One vector is turned by the same rotation once a step. Each row is the vector after some number of steps, and that number follows the row.
The counts run from 0 to 785.
[138 140 122  92 158 122 152 124  85 100 139 188 125  80 150 118 134 141
 112 149 127 110 125  88 173  74 102 129 113 130 143 132 133  89  80 154
 133 126 146 118 141 124 108  85 135 125 116 191  87] -> 66
[138 138 136  63 155 117 149 118 113 102 138 129 155  99 133 131 130 116
 123 133 129  85 122  75 152 102 118 132 131 166 136 159  77  88  98 166
 117 107  97 103 160 106 139  87 101 140 101 116  79] -> 34
[154 121 119 105 123 119 174 136 144 136 118 116 133 140 100  97 130 136
 126 112  93 102 101  90 137 125 132  98 151 189 126 134 120  81 105 147
 119 138 162  91 106 104 142  75 146  94  79  73 122] -> 170
[110 142 127  78 163 130 161 122  93 102 127 175 116  82 157 110 129 141
 109 137 131 118 103 100 167  87 119 122 129 134 129 119 134 105  96 159
 116 105 176 103 146 124 112  89 152 103 116 194  95] -> 65
[117 137 114  78 141 130 167 144 132 127 135  98 146 145 110  91 136 116
  82 103  89 140  76  99  86 138 129  97 125 165 135 116 143 133  90 126
  92 122 146 117  98 104 131 123 104 113  58  71 127] -> 385
[155 156 128  75 128 109 150 181  98 142 132 111 165 138 111  84 123 121
 112 115 100 142 111 130 105  97 106 116 107 117 148 145 144 108  48 121
  88 128 103 146 112 118 131 131  87 104 105  91 113] -> 602
[154 124 126 142 116  79 168 128 125 116 144 158 136 109 121  88 134 152
 121 115 106 142  97  88 139 126 140 103 126 125 138 142 163  99  69 137
 151 185 162  94  75 127 121  64 147 121  86 126 108] -> 349
[174  93 131  98 125  97 160 130 109 114 110 131 112 116 133  74 149 154
 108 143  45 119 139 115 177  73  95 129 139 168 128 116 130 106  79 139
 136 136  99  92 122 114 118 103 124 128 132 150 127] -> 630
[118 168 163  85 113  86 155 154  97 120 108 151 143 107 131 106 109 137
 108 116 128 125 108 139 126  96 132  90 116  80 169 133 133  89  73 163
 126 116 142 141 113 140 144  71 150 106 100 141 102] -> 340
[118 150 149  53 174 134 159 150 124 120 123 113 143 111 148 111 130 110
  89 112 124 111 107 114 141  98 108  97 115 166 139 125  85 147  87 163
  90  71  90 108 163 102 135 122  97 122 120 118 109] -> 31
[123 152 135 104 157 113 148 108 131 104 154 146 137 102 135 120 123 148
 100 127 152  99  77  62 147 142 134 106 128 144 108 141 141 162  80 160
 125 161 113  62 118 139 128  52 103 147 111 141 101] -> 220
[121 149 112 109 135  91 154 165 115  99 136 151 162  98 151 108 132 117
 129  82 177 127  90 110 131 134 142  96 122 130 140 174 130  83  63 165
 130 135 149  86 148 105 134 113 132 100 106  89  92] -> 308
[124 103 122  75 150 132 159 123 105 107 132 141 117  91 141  79 152 141
 112 147  76 163 104 103 176  98 116 146 132 148 114 105 162 100  86 117
 124 112 162  92 127 100 101 108 131 103  97 166 108] -> 754
[135 150 130 118 142 121 171 142 151 141 143 132 108 142 123  73 124 149
  83  90 114 128  82  96 113 132 129  68 125 139 128  98 147 179  96 151
 119 145 156  97  81 145 126  72 137  95 103 122 138] -> 563
[143 155 146 126 154 113 142 117 138 121 136 146 137 104 125 110 113 139
 132 124 144 115 108  63 170 127 124  96 140 140 106 162 112 158  74 177
 125 160 103  67 112 125 136  49 117 139 120 126  98] -> 221
[102 144 133  89 167 123 152 166 120 104 119 131 114 105 173  82 147 118
  90  85 131 154  91 128 153 119 119  95 128 147 115 110 131 178  70 155
 109  90 111  75 160 102 106 144 119 111 134 137 121] -> 364
[109 198 128  67 162 151 129 163  98 128 116 127 149 122 131  96 101 112
 123 124 149 148  87 113 127 122 110 109 122 114 105 138 152 151  74 152
  58 122 128 104 130 103 130 119 110  81 122 129 114] -> 396
[141 113 137  75 131  76 162 147 118 102 151 140 147  82 153 113 144 134
 105 108 143  90 106 104 142 116 139 109 130 135 147 148 111  80  71 168
 146 117 121  94 157 139 131  75 111 140 100 111  88] -> 641
[154  89 156  59 142 101 176 149 131 119 134 128 127 101 140  79 136 137
 113 131  76 151 112 133 172 104 129 111 149 142 126 102 130  90  88 144
 144  95 137  98 141 135 121  78 124 113 105 130 111] -> 421
[126 167 146 108 135 101 149 128  92 115  91 153 155 114 105 127 120 125
 131 146 100  96 143  92 147  77 110 109 115 134 169 161  91  71  74 156
 118 132 112 143 113 100 139  90 134 135  89 127  93] -> 464
[108 126 121  78 152 139 144 149 125 108 107 123 112 107 151  86 144 117
 108 109 118 145  88 108 166 131 126 108 161 173  90 124 140 151  92 156
  99 120 130  34 159  89 125 117 122  98 134 123 132] -> 575
[141 155 121 111 104  98 150 137 105 124 111 123 123 147  97  89 131 146
  73 129  76 116  93 104  97 105 118 111 106 121 166 113 160 125  64 117
 123 177 119 146  67 138 129  97 103 143  86 124 131] -> 686
[113 117 158  84 128  93 151 149  94  96  84 145 120  93 149  80 144 134
 117 132  80 168 118 155 165  85 123 113 139 118 141 123 136  90  56 132
 127 112 125 108 137  99 108 128 140 112 114 153 111] -> 757
[178 125 136 123 104  74 166 155 126 136 108 127 122 150 109  80 132 150
  87 122  67 103 127 122 138  91 113  85 122 141 167 126 131 112  67 137
 143 157  91 130  96 140 130  96 124 135 117 120 125] -> 79
[158 129 139 143 128 102 163 145 107 120  93 163 113 127 121  77 137 145
 121 137  56 143 142 116 174  67  97 103 120 138 155 116 127 110  74 137
 126 147 130 137  93 104 114 117 171  99 121 161 131] -> 412
[141 103  87 111 128  98 148 159 104  90 129 134 131 116 156  85 172 117
  87  96  95 129 109 117 140 108 111 126 103 182 153 137 139 110  64 114
 131 140 118 108 137  85 107 170 104 131 108 108 118] -> 236
[139 174 129 137 127  96 152 138 106 125 130 141 174 133  98 107 124 130
 113 117 103 122 109  79 112 102 124 103  99 126 168 163 128 104  59 124
 114 165 113 151  69 109 132 105 103 143  72  96 101] -> 257
[160 136 119 139 136 110 160 118  91 124 108 166 112 117 114  99 141 153
 117 142  67 118 137  85 177  67  90 123 122 154 147 127 132 101  81 140
 130 161 130 126  90 105 113 100 149 122 115 172 120] -> 411
[114 153 150 109 142  88 175 133 138 111 131 141 129 112 139 103 131 141
  70  90 126 121  87 113 102 116 138  61 103 116 177 109 116 150  82 153
 153 126 143 124 106 144 127  82 134 143  79 122 108] -> 770
[138 176 118  96 148 140 144 125 109 138 130 116 140 146  81  99 117 136
 107 148  79 125  92  68 116 114 112 122 121 152 119 123 162 147  82 123
  82 168 122 112  71 116 134  85  97 110  85 118 128] -> 261
[118 146 129 115 127  93 136 135  78  82 110 169 135  77 154 112 141 143
 111 131 120 139 116 107 171  92 115 127 108 109 138 157 147 112  48 141
 134 148 108 106 134 115 111 110 127 153 133 176  98] -> 277
[160 151 113  92 151 115 146 162 111 125 150 154 156  98 141 111 120 117
 147 113 156 108 119  84 154 113 117 109 140 151 112 183 115  98  72 176
 106 132 101  75 154 119 135  83 107  94 130  95  88] -> 306
[138 125 121  97 153 127 156 129 129 118 106 104 126 138 124  98 161 123
  70 100  65 111 115  92 128 105  96 104 107 198 149 114 107 163  82 126
 109 133  89 115 111  95 122 144  92 148  98 102 129] -> 719
